Each row is where one point has got to under a steady rotation. How many ticks took it there?
The counts run from 0 to 310.
82	111	97	110	91	92	134	88	84	86	73	100	90	78	124	92	95	99	89	107	81	78	75	102	103	72	116	84	136	65	106	102	116	115	93	94	104	105	107	119	99	132	102	84	84	106	102 : 122
115	105	84	86	108	119	138	115	91	94	112	98	108	96	94	103	138	121	102	110	92	99	83	117	115	80	85	72	112	96	102	85	128	84	116	104	68	95	91	98	102	111	92	87	71	88	70 : 156
79	104	82	103	100	128	140	132	80	78	105	106	80	63	119	96	102	101	87	109	81	112	67	94	94	96	100	95	111	79	99	87	118	112	105	94	78	96	104	125	107	110	100	90	75	92	112 : 132
86	111	82	101	89	126	122	65	91	113	114	107	98	100	102	94	106	115	82	100	68	88	82	117	116	79	114	104	78	87	83	121	112	107	93	80	76	121	93	85	89	112	85	82	79	109	96 : 65
121	117	80	109	90	115	135	94	98	115	95	104	92	76	113	102	121	124	92	120	83	85	82	93	118	106	102	85	129	101	121	91	133	123	105	110	95	108	102	123	100	116	100	91	84	92	82 : 272
96	107	88	73	95	107	138	80	94	91	114	97	112	104	98	89	130	106	111	119	70	93	79	111	112	89	107	70	119	86	114	90	107	89	91	101	89	108	94	94	98	95	86	70	75	85	76 : 168
105	114	80	106	90	94	112	72	86	104	103	102	94	85	85	95	107	109	94	82	76	91	87	103	111	86	104	85	108	106	78	86	132	106	128	127	76	105	106	119	80	127	94	89	103	122	86 : 209
122	82	105	85	101	118	127	97	80	104	99	122	93	90	109	121	131	103	89	105	98	102	92	119	108	84	91	109	93	94	91	87	126	100	127	109	57	107	96	113	104	118	77	105	72	89	76 : 151
93	104	96	97	99	117	132	102	80	90	94	99	96	87	108	98	101	122	88	123	86	84	81	106	112	90	125	99	131	67	106	73	110	105	74	103	77	120	81	102	86	110	103	86	68	74	77 : 282
84	104	88	111	82	121	134	88	101	89	104	100	104	84	124	90	117	116	64	104	61	96	74	99	99	109	91	89	103	76	99	101	105	98	83	85	93	107	80	84	101	106	100	65	95	128	95 : 230
96	92	75	100	105	131	133	86	79	89	134	88	84	84	96	88	115	98	100	88	69	99	65	88	103	98	112	100	112	82	105	95	112	122	81	98	87	83	94	114	81	91	101	90	67	97	100 : 183
90	102	98	116	80	110	124	79	89	79	109	98	85	71	118	96	112	114	70	99	68	89	66	90	102	92	100	99	124	74	97	105	120	116	84	93	98	96	86	92	109	126	111	93	87	126	111 : 234
99	116	105	105	92	108	132	128	82	76	118	114	113	76	118	104	140	111	115	102	84	101	68	105	110	102	93	76	110	109	99	87	111	96	116	105	73	109	102	121	104	123	95	98	86	113	78 : 257
89	88	80	94	104	107	122	94	67	89	129	88	104	87	89	91	115	92	83	80	78	91	80	113	83	103	114	106	85	75	85	92	112	87	99	114	65	121	80	109	68	105	108	94	88	93	84 : 193
86	110	82	97	94	120	127	80	89	92	123	83	115	97	99	80	115	122	91	97	64	83	73	110	115	74	103	76	101	75	91	120	106	91	84	81	90	115	85	83	92	103	104	72	84	115	97 : 67
91	101	88	108	76	114	120	69	92	92	115	104	102	100	106	89	108	104	89	82	76	72	73	95	98	61	118	95	107	69	88	128	115	113	96	108	98	115	103	115	87	122	102	88	84	118	121 : 72
121	115	93	109	101	115	138	87	109	114	71	108	109	90	133	91	102	123	91	106	100	88	94	112	121	99	95	91	102	60	83	94	116	112	105	99	83	119	107	115	95	127	81	94	92	118	79 : 112
100	105	90	127	82	118	132	116	90	99	114	111	107	79	118	105	120	100	89	91	96	80	78	104	95	89	93	89	95	70	86	114	132	103	125	108	89	112	98	124	96	140	108	113	88	121	120 : 248
125	99	94	101	88	119	141	84	102	111	77	119	103	99	126	94	115	114	93	118	96	78	88	88	112	102	106	102	124	72	106	79	122	119	95	120	83	119	98	126	93	110	90	88	75	88	84 : 275
121	111	96	106	89	101	133	81	95	117	68	98	109	90	127	88	100	117	87	107	101	69	93	119	116	85	95	81	112	58	92	97	120	113	99	97	80	122	102	118	88	128	100	87	97	111	85 : 111
90	131	82	112	103	115	139	91	95	111	79	96	104	81	130	96	106	118	84	119	75	85	84	116	113	96	113	92	101	85	100	104	111	100	101	83	93	117	108	110	97	134	83	82	86	113	76 : 116
105	113	116	112	81	99	121	121	77	75	109	109	104	70	110	107	128	113	114	103	84	85	70	109	112	80	101	72	127	109	105	90	114	98	109	109	68	114	97	124	97	126	112	94	85	113	84 : 258
105	91	97	106	92	125	126	104	90	100	130	115	91	69	125	106	124	104	89	86	89	90	74	106	110	106	92	112	82	108	94	105	99	111	105	105	60	115	93	134	76	109	90	92	107	133	101 : 89
123	81	86	98	106	102	129	81	82	91	116	91	99	84	95	90	119	88	84	62	94	83	79	125	115	84	82	85	105	74	75	99	115	99	119	111	80	95	94	118	78	100	107	93	101	117	86 : 199
67	108	85	98	107	117	141	104	81	98	87	105	80	67	137	104	104	92	75	112	74	101	74	118	98	99	113	103	102	87	113	105	107	106	101	72	88	115	105	120	107	115	88	87	89	103	98 : 128
116	99	91	114	84	119	139	117	93	85	120	106	110	81	128	102	131	92	90	82	94	92	72	107	103	87	79	89	101	73	87	116	117	101	121	103	91	98	102	125	104	131	100	106	84	125	110 : 249
102	89	109	87	99	112	127	101	77	103	99	108	96	90	99	125	134	105	84	109	92	82	96	134	105	65	93	91	104	109	107	104	124	81	117	97	65	104	87	97	98	116	99	87	84	89	67 : 153
100	79	112	99	94	113	125	120	71	76	103	103	87	77	99	111	132	104	86	99	92	101	77	99	91	76	92	97	129	91	102	80	132	95	111	115	68	88	79	109	105	116	110	94	72	92	86 : 145
84	79	105	100	98	114	136	122	73	89	92	99	96	78	117	119	135	90	70	98	78	92	80	104	79	83	97	106	111	111	110	102	119	81	106	96	80	100	84	115	100	117	109	79	82	95	77 : 141
108	123	90	108	100	101	124	96	85	117	99	95	105	77	111	105	121	126	76	115	84	75	98	121	114	122	103	86	91	87	99	83	121	96	108	98	73	133	83	106	86	134	100	94	105	117	65 : 104
88	87	87	90	89	104	122	94	71	80	109	111	81	79	79	104	102	80	91	81	85	96	71	110	93	63	108	98	121	100	86	78	123	107	118	126	79	102	103	125	80	114	100	94	88	86	96 : 33
100	92	72	95	113	117	120	97	73	86	140	89	95	82	81	88	115	100	90	78	78	102	70	106	104	113	103	107	92	80	78	82	119	95	106	109	66	109	86	111	75	108	96	97	86	101	92 : 194
83	83	102	89	111	108	129	93	66	95	91	110	80	95	115	112	111	76	97	85	86	93	79	110	88	77	118	116	97	80	78	96	110	93	123	105	66	114	122	130	91	111	91	96	79	99	91 : 302
101	62	98	95	98	116	134	76	77	85	113	98	96	99	107	96	114	79	92	73	93	84	73	100	98	85	108	115	105	72	91	97	98	107	84	113	71	97	87	121	80	89	106	86	77	103	88 : 188
83	109	82	112	86	119	134	76	101	113	95	113	100	87	122	94	106	114	58	112	58	92	80	97	96	105	97	98	92	81	96	107	112	105	86	85	92	116	86	94	97	118	89	71	98	121	100 : 229
112	99	101	93	84	90	125	61	98	96	86	114	103	94	104	86	107	104	94	82	90	84	93	116	108	80	89	75	107	75	73	73	115	96	114	125	66	120	107	114	84	116	97	65	109	127	84 : 212
101	96	86	99	109	108	135	90	81	90	96	90	82	82	107	98	109	101	73	114	93	74	74	111	116	84	118	89	140	56	113	94	128	110	85	94	104	104	91	110	98	110	113	94	73	88	92 : 285
121	116	90	107	105	103	128	100	90	101	100	84	110	69	112	95	128	128	85	111	89	86	90	121	128	124	88	78	105	87	99	81	121	94	105	94	75	116	81	103	95	121	100	88	100	117	67 : 105
84	93	84	102	107	103	132	108	68	86	100	81	84	82	103	97	110	87	91	93	84	80	75	98	93	59	124	92	126	76	93	100	119	87	107	103	93	89	113	121	89	113	114	88	71	94	95 : 297
82	89	80	90	97	125	139	86	83	98	124	87	100	97	96	88	120	92	92	102	73	83	74	105	97	91	110	85	105	81	109	106	97	100	80	87	82	102	88	105	78	81	111	61	73	88	90 : 180
111	81	109	96	81	115	128	102	86	88	116	114	102	80	126	99	123	94	91	78	101	76	83	114	100	84	82	95	96	83	89	99	91	107	94	112	65	117	86	140	77	96	114	81	110	128	107 : 87
93	103	92	109	83	116	125	69	92	75	121	94	94	91	98	87	114	111	94	80	73	80	62	100	116	55	111	80	118	83	89	122	112	112	92	99	93	97	102	105	91	114	107	86	86	123	114 : 71
104	108	88	108	97	111	135	89	78	105	85	98	101	101	114	94	115	110	120	117	81	92	88	89	92	95	111	82	115	62	109	73	123	111	87	106	77	104	92	112	88	116	108	82	55	85	80 : 6
99	79	79	85	100	94	139	87	92	91	111	107	79	83	93	102	122	65	73	86	85	94	70	119	102	89	90	91	114	100	91	90	126	102	130	117	94	99	106	129	94	108	88	85	98	94	91 : 35
